500 stands for zero in the data rows.
Every row has a hidden score from 0 to 40. What is each row's score? 20 is about the middle. The score is a weighted sum of the row's numbers plus the product of two more (or one squared), each taken from its middle value.
[479,393,372,523,424,419,403,554,470,399,410,505,440,382,392,508] ~ 24
[498,381,523,641,488,397,417,669,485,375,440,624,502,377,431,633] ~ 18
[394,351,340,673,412,354,356,660,402,364,350,672,401,363,362,669] ~ 20
[540,594,647,402,535,525,564,469,635,689,656,419,539,560,493,446] ~ 7
[380,564,417,478,446,560,336,418,441,578,412,429,416,614,385,410] ~ 34
[604,574,535,395,631,498,551,396,562,637,517,418,626,616,609,282] ~ 15
[403,620,438,556,498,636,466,585,444,611,433,545,420,624,442,569] ~ 19
[588,399,598,513,410,422,556,492,474,374,581,499,489,396,653,483] ~ 21
[609,639,463,437,611,612,500,465,620,639,433,412,636,610,525,336] ~ 17
[547,618,577,371,624,670,570,421,643,587,519,450,585,671,613,502] ~ 11
[382,417,428,603,420,413,414,634,407,435,391,616,417,413,367,593] ~ 22
[430,701,564,481,629,640,551,404,666,648,749,505,571,720,676,353] ~ 25
[697,701,586,406,707,673,612,304,549,492,743,322,686,451,582,379] ~ 34
[674,629,551,427,623,672,633,318,576,514,579,353,626,631,616,294] ~ 8
[682,490,427,450,696,331,488,463,601,450,531,311,623,486,487,314] ~ 19
[443,629,628,452,476,573,728,365,446,633,633,483,464,560,626,442] ~ 19
[478,458,613,561,478,449,577,588,472,472,562,601,462,428,576,587] ~ 18
[565,351,380,642,427,344,360,559,447,334,365,566,450,345,370,551] ~ 17
[627,607,703,390,714,564,679,316,696,489,654,390,704,481,581,516] ~ 15
[629,542,661,489,605,424,523,454,520,478,584,499,667,400,570,468] ~ 21
[396,345,348,669,410,357,325,663,403,354,348,674,406,346,333,689] ~ 23
[569,366,385,563,428,331,396,502,459,327,384,565,480,327,381,551] ~ 16
[416,572,460,636,526,592,437,628,500,607,416,643,497,584,413,628] ~ 18
[690,447,530,473,535,398,364,390,676,379,387,425,628,388,411,409] ~ 20
[359,340,367,655,373,345,354,680,359,357,364,660,349,335,361,658] ~ 24
[640,447,613,326,464,510,577,465,543,473,584,395,519,372,634,443] ~ 25
[515,406,392,386,472,355,561,336,411,459,473,320,555,418,543,411] ~ 33
[540,397,460,685,583,420,366,678,582,423,406,655,563,404,382,660] ~ 17
[381,425,381,594,403,420,389,587,408,469,368,563,378,471,366,575] ~ 21
[501,587,476,539,498,598,534,424,553,560,473,401,559,668,527,472] ~ 12
[750,645,504,283,670,665,582,305,550,670,569,280,631,560,501,306] ~ 21
[480,385,400,578,460,388,362,654,455,389,375,621,468,387,386,604] ~ 20
[452,753,645,401,595,740,560,344,579,655,570,315,626,729,525,427] ~ 32
[400,634,612,287,462,669,614,421,464,601,587,381,453,632,620,364] ~ 24
[415,563,598,359,497,629,694,389,538,661,694,348,438,626,683,411] ~ 32
[392,681,673,368,536,680,629,423,490,718,669,399,447,608,583,430] ~ 30
[412,510,526,290,583,702,648,387,408,621,643,351,478,593,634,374] ~ 32
[704,571,622,374,599,515,462,327,573,478,632,322,659,391,697,344] ~ 36
[436,434,466,650,476,490,423,623,473,525,431,649,444,475,446,633] ~ 19
[342,350,327,675,388,405,344,675,378,426,345,649,368,400,357,663] ~ 24
[677,624,611,354,594,602,675,404,540,581,630,379,670,556,766,230] ~ 14
[328,334,345,678,379,384,348,681,382,387,354,672,386,393,345,663] ~ 23
[468,357,338,664,459,359,340,657,449,354,346,670,474,359,344,655] ~ 19
[633,501,658,402,554,414,636,357,633,407,614,434,598,437,577,429] ~ 10
[445,382,334,534,468,417,413,493,441,404,374,434,419,416,380,480] ~ 25
[530,594,678,425,557,733,601,361,523,611,616,377,580,648,576,371] ~ 17
[663,617,455,450,645,617,555,371,553,584,577,441,636,561,573,427] ~ 22
[547,401,344,588,545,379,345,487,558,406,388,504,546,405,352,532] ~ 21
[530,387,384,467,504,416,306,465,492,413,393,398,506,417,381,460] ~ 25
[585,677,491,472,684,586,670,419,715,571,644,487,616,621,558,342] ~ 16
[559,364,435,656,450,356,382,610,482,351,402,630,508,336,401,625] ~ 16
[458,460,399,329,539,657,491,422,496,580,508,363,476,674,513,354] ~ 16
[383,467,500,648,513,541,442,654,431,564,436,654,421,554,449,649] ~ 16
[479,577,378,542,588,555,410,432,537,597,401,424,596,629,410,423] ~ 23
[578,375,362,554,428,346,435,439,483,319,372,524,441,384,384,461] ~ 11
[608,626,443,530,624,560,395,433,582,622,434,541,645,568,420,535] ~ 19
[416,394,376,674,555,425,384,643,460,463,381,655,442,461,381,658] ~ 18
[543,586,548,345,602,422,561,380,661,462,628,336,671,526,578,321] ~ 24
[478,677,616,485,531,686,661,379,533,631,595,450,523,673,587,468] ~ 12
[576,491,608,488,480,488,621,463,476,477,611,501,518,470,651,459] ~ 19
[457,575,490,512,528,541,528,557,540,548,520,462,578,578,520,484] ~ 22
[414,361,459,586,403,356,429,617,418,370,431,612,397,374,439,603] ~ 20
[487,378,583,640,480,387,472,633,479,385,498,652,480,369,503,617] ~ 16
[587,400,431,611,514,411,382,553,538,379,374,564,544,379,392,590] ~ 16
[454,341,302,594,437,343,328,509,428,354,353,536,409,352,358,555] ~ 26
[415,342,344,645,398,345,360,647,385,320,354,657,385,321,356,640] ~ 21
[415,335,387,647,391,332,388,669,399,339,374,662,383,329,371,671] ~ 19
[534,545,586,370,434,521,648,338,412,457,663,324,357,569,545,378] ~ 13
[430,590,639,526,430,563,627,589,457,569,618,569,463,550,588,567] ~ 17
[504,541,447,592,575,526,427,538,550,578,442,600,525,574,416,554] ~ 15
[366,375,444,645,401,421,390,660,392,417,404,650,377,393,404,653] ~ 22
[345,425,613,552,356,522,614,631,354,506,606,597,325,478,627,606] ~ 24
[556,636,668,379,381,603,635,418,402,628,686,402,449,504,696,446] ~ 32
[442,581,624,525,421,541,608,574,462,558,582,600,450,543,596,606] ~ 13
[473,373,492,395,407,436,541,431,343,383,526,425,441,408,523,414] ~ 22
[416,352,327,585,371,337,334,547,368,330,313,551,360,335,348,568] ~ 23
[592,603,371,427,728,630,536,351,611,666,438,442,517,505,471,381] ~ 28
[479,491,382,486,576,550,430,401,561,546,464,405,538,607,370,426] ~ 16
[330,472,601,610,351,573,583,622,347,603,575,625,345,600,594,629] ~ 17
[724,622,704,291,567,569,556,292,555,560,586,294,568,568,613,250] ~ 14
[365,448,544,607,448,557,491,660,394,562,481,645,398,550,517,634] ~ 16
[414,431,413,604,462,431,393,591,461,458,368,590,458,451,381,582] ~ 21
[550,575,403,503,554,566,403,438,554,571,357,429,614,599,368,493] ~ 19
[545,510,403,367,439,508,481,502,449,528,533,403,484,483,491,395] ~ 27
[374,357,328,673,477,405,327,671,456,433,332,685,449,410,321,704] ~ 22
[358,607,634,372,429,670,641,491,394,639,638,370,390,702,648,396] ~ 21
[652,599,398,421,606,624,458,410,574,643,480,444,598,548,459,414] ~ 22
[332,431,406,654,395,555,374,652,365,577,395,651,345,551,393,652] ~ 20
[444,358,364,645,468,345,319,626,446,346,354,619,427,369,348,616] ~ 22
[607,607,457,520,670,641,615,351,604,685,495,557,641,655,681,401] ~ 8
[644,498,385,337,587,422,556,378,607,376,499,363,549,386,433,384] ~ 20
[361,385,389,659,431,443,352,660,398,467,371,674,407,452,381,668] ~ 21
[568,661,550,473,591,619,622,331,536,584,563,395,597,595,648,347] ~ 14
[590,567,414,596,607,576,475,529,611,600,428,567,557,599,484,500] ~ 11
[509,597,714,364,417,578,665,447,442,559,636,387,440,551,646,440] ~ 17
[639,620,639,543,676,621,601,471,677,562,599,516,716,638,635,492] ~ 7
[641,611,481,434,567,536,585,140,592,464,605,386,700,404,587,317] ~ 28
[425,348,303,619,465,353,328,587,447,361,318,598,441,350,337,621] ~ 24
[496,682,669,373,481,626,645,461,491,595,618,459,488,629,614,455] ~ 14
[320,629,539,377,426,610,648,407,361,673,600,400,332,605,585,366] ~ 30
[572,524,398,581,534,479,413,486,563,515,386,546,527,496,407,511] ~ 16
[532,524,546,578,461,457,559,565,520,450,514,549,523,491,507,558] ~ 11
[649,588,625,377,568,663,539,362,542,666,608,415,514,701,562,398] ~ 1
[364,487,635,535,368,613,616,621,346,567,614,601,381,578,599,585] ~ 15
[509,546,613,331,363,528,726,380,456,471,627,329,474,544,625,347] ~ 14
[572,615,599,403,548,640,607,355,451,660,510,458,573,539,584,402] ~ 10
[386,352,360,666,413,366,352,673,400,385,357,670,391,372,358,664] ~ 21
[474,625,680,351,601,649,661,377,495,683,610,451,552,657,597,445] ~ 14
[585,521,423,439,478,457,512,381,571,371,531,340,573,376,485,390] ~ 30
[521,482,579,409,360,508,617,393,422,390,614,430,417,447,582,344] ~ 18
[425,352,331,673,513,345,310,661,479,373,330,674,457,374,335,687] ~ 21
[421,353,447,575,398,374,420,638,429,355,404,617,406,361,395,611] ~ 19
[362,613,622,332,388,590,558,346,408,655,665,428,364,627,624,373] ~ 26
[478,594,706,385,382,534,658,429,422,551,641,401,473,545,651,465] ~ 18
[668,621,657,425,605,633,611,445,728,685,651,498,681,637,612,518] ~ 4
[387,368,338,474,371,335,330,467,391,326,324,452,329,313,376,447] ~ 33
[630,565,502,523,655,623,579,500,642,627,461,386,608,547,616,420] ~ 22
[489,358,370,664,567,396,347,657,549,405,346,689,537,381,357,660] ~ 18
[592,420,572,631,577,412,475,600,588,403,502,604,592,371,516,624] ~ 16
[435,421,586,553,424,429,585,614,405,403,581,559,452,429,567,595] ~ 18
[369,338,399,657,382,358,396,660,367,352,389,670,378,350,393,656] ~ 20
[447,604,436,454,531,565,476,470,509,600,480,379,513,622,475,497] ~ 24
[433,566,674,432,376,571,624,509,399,551,630,373,400,571,650,456] ~ 22
[676,629,661,340,574,472,685,317,623,451,755,275,639,479,650,296] ~ 22
[390,353,369,534,376,379,367,551,396,398,366,532,372,401,320,553] ~ 23
[549,496,577,346,504,488,617,486,503,475,622,415,540,454,656,419] ~ 24
[685,693,531,340,634,524,652,356,710,676,499,219,708,503,666,346] ~ 30
[524,687,695,427,473,598,553,362,574,603,681,428,704,723,739,395] ~ 18
[414,348,329,684,499,367,336,691,467,362,335,682,459,360,328,697] ~ 21
[613,584,654,328,554,502,547,421,602,402,597,310,506,448,669,369] ~ 25
[575,595,398,532,622,572,413,475,687,592,421,540,605,584,427,504] ~ 18
[470,345,310,652,559,360,338,676,508,380,298,666,514,377,323,670] ~ 18
